Here are some points:
-18:18:-1:35:-10:-21:13:25:35:-37:29:-47
63:-55:32:-120:25:-86:6:14:16:67:-69:-11
-29:-6:-16:31:-18:-54:42:-19:-14:51:4:-59
55:-113:-8:-9:-3:-58:37:-23:99:-4:-1:-38
-5:-2:37:-108:-90:127:84:-107:-90:37:-91:-5
-77:28:6:35:-22:-50:13:1:-22:9:15:-30
-7:-52:-1:20:7:-66:-3:-14:29:7:2:4
28:-53:2:-14:5:-30:6:-5:48:-7:-4:-1
35:-39:-3:-61:18:127:-44:-76:-78:71:-60:127
1:-52:-9:20:7:-55:0:-16:24:18:6:8
59:-94:-3:-19:24:-23:-14:-21:62:-25:0:43
-63:-8:-3:50:-23:-74:39:-21:-3:21:4:-65
-36:72:22:-2:-23:10:22:29:-18:-34:0:-70
23:-12:-13:-3:0:23:5:-6:7:8:3:10
14:-12:-4:-2:1:10:2:-4:12:-5:-2:6
34:-102:5:-4:-5:-67:30:-15:101:-28:-1:-43
24:-32:-21:-9:32:55:-64:-27:-39:48:-20:127
-8:49:0:-4:-18:10:25:21:-19:15:3:-54
15:-16:-7:4:16:8:-21:-5:5:1:-1:39
-127:127:1:127:-7:-24:-47:69:-127:13:54:-25
17:-12:-7:-3:1:14:3:-5:10:-1:0:7
-59:23:9:32:-21:-53:28:1:-9:6:-2:-63
46:-45:-18:-7:15:21:-14:-12:25:8:3:45
91:-107:-9:-38:20:6:-1:-22:81:-27:3:37
-20:34:-14:23:23:25:-47:-3:-61:30:-1:74
58:-59:-10:-13:30:14:-37:-5:39:-7:-1:68
-7:26:-29:30:39:41:-73:-10:-77:52:4:122
-32:74:18:9:-20:4:20:36:-13:-36:8:-70
-20:26:-17:31:40:23:-77:-6:-69:34:-2:117
-5:28:-13:10:14:14:-16:-1:-43:11:12:29
-18:80:20:-13:-30:59:18:39:-7:-49:10:-57
23:-10:-14:19:36:-16:-33:1:-3:-16:25:48
-42:93:17:3:-26:55:9:32:-32:-40:9:-41
-9:15:-14:21:29:20:-53:-6:-45:23:-2:84
-36:52:6:4:-16:9:18:7:-34:0:-4:-34
5:29:11:-12:0:17:-4:18:-5:-19:-5:-12
-41:63:16:6:-22:-7:26:18:-28:-11:-3:-68
-16:78:18:-11:-13:59:-8:36:-24:-46:11:-15
-71:-7:3:50:-21:-86:30:-13:4:18:-1:-61
16:-52:-23:18:5:-34:5:-20:15:39:13:14
-18:37:-6:8:19:22:-30:-11:-71:11:2:56
-16:26:-21:31:40:28:-75:-7:-71:39:0:119
-36:-7:-30:47:-26:-35:48:-29:-20:61:18:-54
63:-127:-1:-11:-4:-98:50:-28:127:-15:-6:-61
-20:30:-2:11:5:5:-10:5:-26:5:0:9
34:-61:-31:31:41:-47:-45:8:46:13:23:56
-64:127:26:6:-39:77:18:41:-54:-60:15:-68
-52:48:-1:33:-29:18:21:2:-24:-13:21:-41
-40:52:10:4:-16:4:17:8:-32:-5:-6:-36
-7:-25:-6:17:11:-35:-10:-14:-3:12:3:21
2:-28:4:6:7:-41:-7:-1:20:-3:0:4
-10:6:3:-1:2:84:-25:-45:-55:12:-18:83
Then 12 other points, each followed by its number:
-52:23:2:31:-22:-44:30:-1:-13:16:1:-60 0
-16:-21:1:16:0:-44:4:-7:10:5:0:-7 1
-27:94:4:-3:0:46:-32:47:-50:-15:25:20 2
-21:34:-7:15:26:19:-45:-9:-69:14:0:73 3
32:-114:0:4:-7:-70:36:-24:106:-23:0:-42 4
3:21:13:-22:-11:-12:18:24:9:-5:-3:-45 5
-25:50:17:-2:-13:-6:13:20:-18:-17:-4:-47 6
3:-40:-5:13:5:-39:0:-12:22:8:2:6 7
5:3:-11:27:17:-46:-5:29:35:-26:31:-22 8
9:0:-18:22:35:-4:-47:2:-23:4:16:68 9
-62:127:22:5:-38:80:13:46:-53:-49:16:-59 10
-59:-8:-7:49:-23:-69:40:-22:-6:27:6:-64 11
Which of these numbered points is nearest to each point below, ignoring the 3 directions in which the first points spread most? Its number follows each.
-32:4:-14:40:-16:-56:33:3:7:19:19:-67 > 0
-22:56:-1:9:25:31:-53:4:-77:25:-6:79 > 6
-46:127:23:-25:-25:79:-8:56:-75:-29:22:-15 > 2
54:-63:20:-86:-8:-9:42:-41:-2:61:-72:-22 > 0
-63:127:39:-24:-23:56:-14:61:-65:-53:14:-23 > 2
17:28:20:-28:8:11:-17:30:1:-31:-6:2 > 2
65:-127:-4:-12:-3:-97:44:-23:127:-5:-5:-52 > 7
-24:16:8:-10:-22:8:30:-14:-23:17:-19:-33 > 0
-122:97:8:72:-55:44:23:9:-35:-52:39:-58 > 4
-117:97:4:72:-57:53:31:2:-41:-53:43:-64 > 4
-14:37:-10:8:19:28:-29:-12:-74:16:4:57 > 3
-36:92:28:-12:-21:15:19:36:-36:-32:-8:-71 > 6
-12:-65:11:-12:-32:-10:58:-67:12:37:-35:-33 > 11
99:-122:-28:-14:51:16:-61:-23:69:6:2:127 > 10
-39:52:9:4:-16:4:17:8:-32:-5:-6:-36 > 3
85:-89:-14:-22:28:31:-35:-7:75:-22:7:73 > 10
5:30:14:-17:12:11:-22:18:-19:-22:-4:17 > 6
-97:96:14:47:-45:36:24:15:-37:-49:26:-65 > 4
-8:-66:15:-25:-30:5:48:-70:0:39:-44:-12 > 11
18:-8:-21:41:38:-43:-40:22:12:-27:39:38 > 8
-7:-52:-1:20:7:-66:-3:-14:29:7:2:4 > 1
9:-12:0:-2:2:3:1:-3:15:-12:-4:4 > 9
21:28:17:-28:8:16:-16:29:-1:-25:-4:3 > 2
-23:93:14:-13:-21:33:17:38:-41:-5:-2:-57 > 5
-91:96:9:47:-46:44:24:15:-39:-38:28:-60 > 4
96:-122:-25:-14:52:12:-62:-22:71:1:1:125 > 10
16:1:-21:22:37:5:-44:-3:-26:8:20:71 > 9
13:-12:-3:-2:2:8:2:-3:13:-7:-2:5 > 9
Now 12 new points, numbered from 0 again:
-50:104:12:13:-16:62:-10:27:-59:-31:10:-12 0
-8:4:-1:17:6:1:-16:6:3:-24:18:18 1
-4:37:-20:7:17:42:-26:-15:-80:31:9:62 2
37:-27:13:-75:-4:122:3:-81:-78:33:-55:90 3
-44:127:6:3:-40:104:18:41:-64:-24:24:-52 4
2:10:-13:30:22:-27:-23:17:-2:-18:27:17 5
14:-12:-4:-2:1:10:2:-4:12:-5:-2:6 6
36:-12:-26:-5:-1:42:9:-10:-1:27:10:16 7
25:-19:-25:18:38:11:-51:-3:-6:22:11:85 8
66:-109:-9:-31:7:-58:18:-11:85:16:3:-2 9
22:34:20:-35:-27:69:21:34:38:-75:19:-47 10
55:-118:-1:-18:6:-41:16:-35:83:6:-18:6 11
The same question for these:
-34:16:21:-31:-39:54:42:-22:-7:-11:-18:-48 > 11
-7:37:-16:7:18:37:-27:-14:-78:26:8:60 > 2
11:-12:-24:22:36:-35:-42:21:7:-7:29:41 > 5
-17:-41:14:-13:-35:8:53:-53:7:19:-28:-38 > 3
48:-11:21:-39:-26:60:26:32:91:-91:15:-54 > 10
-18:10:4:16:-6:10:-8:6:4:-27:17:6 > 1
107:-112:-23:-38:29:24:-12:-30:63:-9:10:68 > 4
16:35:24:-35:-25:61:14:40:44:-78:15:-44 > 10
43:-125:-2:-2:-1:-87:34:-24:107:-8:-3:-41 > 11
-50:125:20:0:-33:66:14:44:-50:-36:10:-59 > 0
18:-83:-5:11:4:-70:14:-19:60:6:2:-13 > 11
-11:20:-2:12:-2:-26:13:23:19:-16:15:-42 > 8
48:-12:21:-39:-28:61:32:26:88:-99:16:-61 > 10
102:-122:-31:-14:51:20:-60:-24:67:10:4:127 > 4
52:-97:-9:-21:19:-60:-6:-11:63:22:1:29 > 9
81:-56:19:-57:-10:7:35:19:104:-62:-5:-62 > 10
48:-97:-5:-20:19:-66:-8:-10:66:16:-1:28 > 9
-77:52:-7:102:-39:-3:25:27:37:-92:76:-78 > 10
47:-12:-36:-6:-2:56:13:-13:-8:42:15:20 > 7
-10:11:-3:15:-7:21:-6:4:0:-16:21:9 > 1
71:-120:2:-36:17:-117:20:6:108:11:-5:-32 > 9
95:-112:-12:-36:31:7:-16:-27:70:-26:4:63 > 1
-61:-6:-1:41:-18:-78:30:-15:-7:26:4:-51 > 3
10:-12:-17:15:26:-24:-29:14:9:-9:19:30 > 5
-72:-8:5:51:-22:-86:36:-18:2:9:-1:-69 > 3
14:-12:-4:-2:1:10:2:-4:12:-5:-2:6 > 6
2:-5:24:-77:-63:127:60:-76:-60:26:-64:-2 > 3
54:-47:3:-17:36:-127:13:52:81:16:-10:-88 > 9
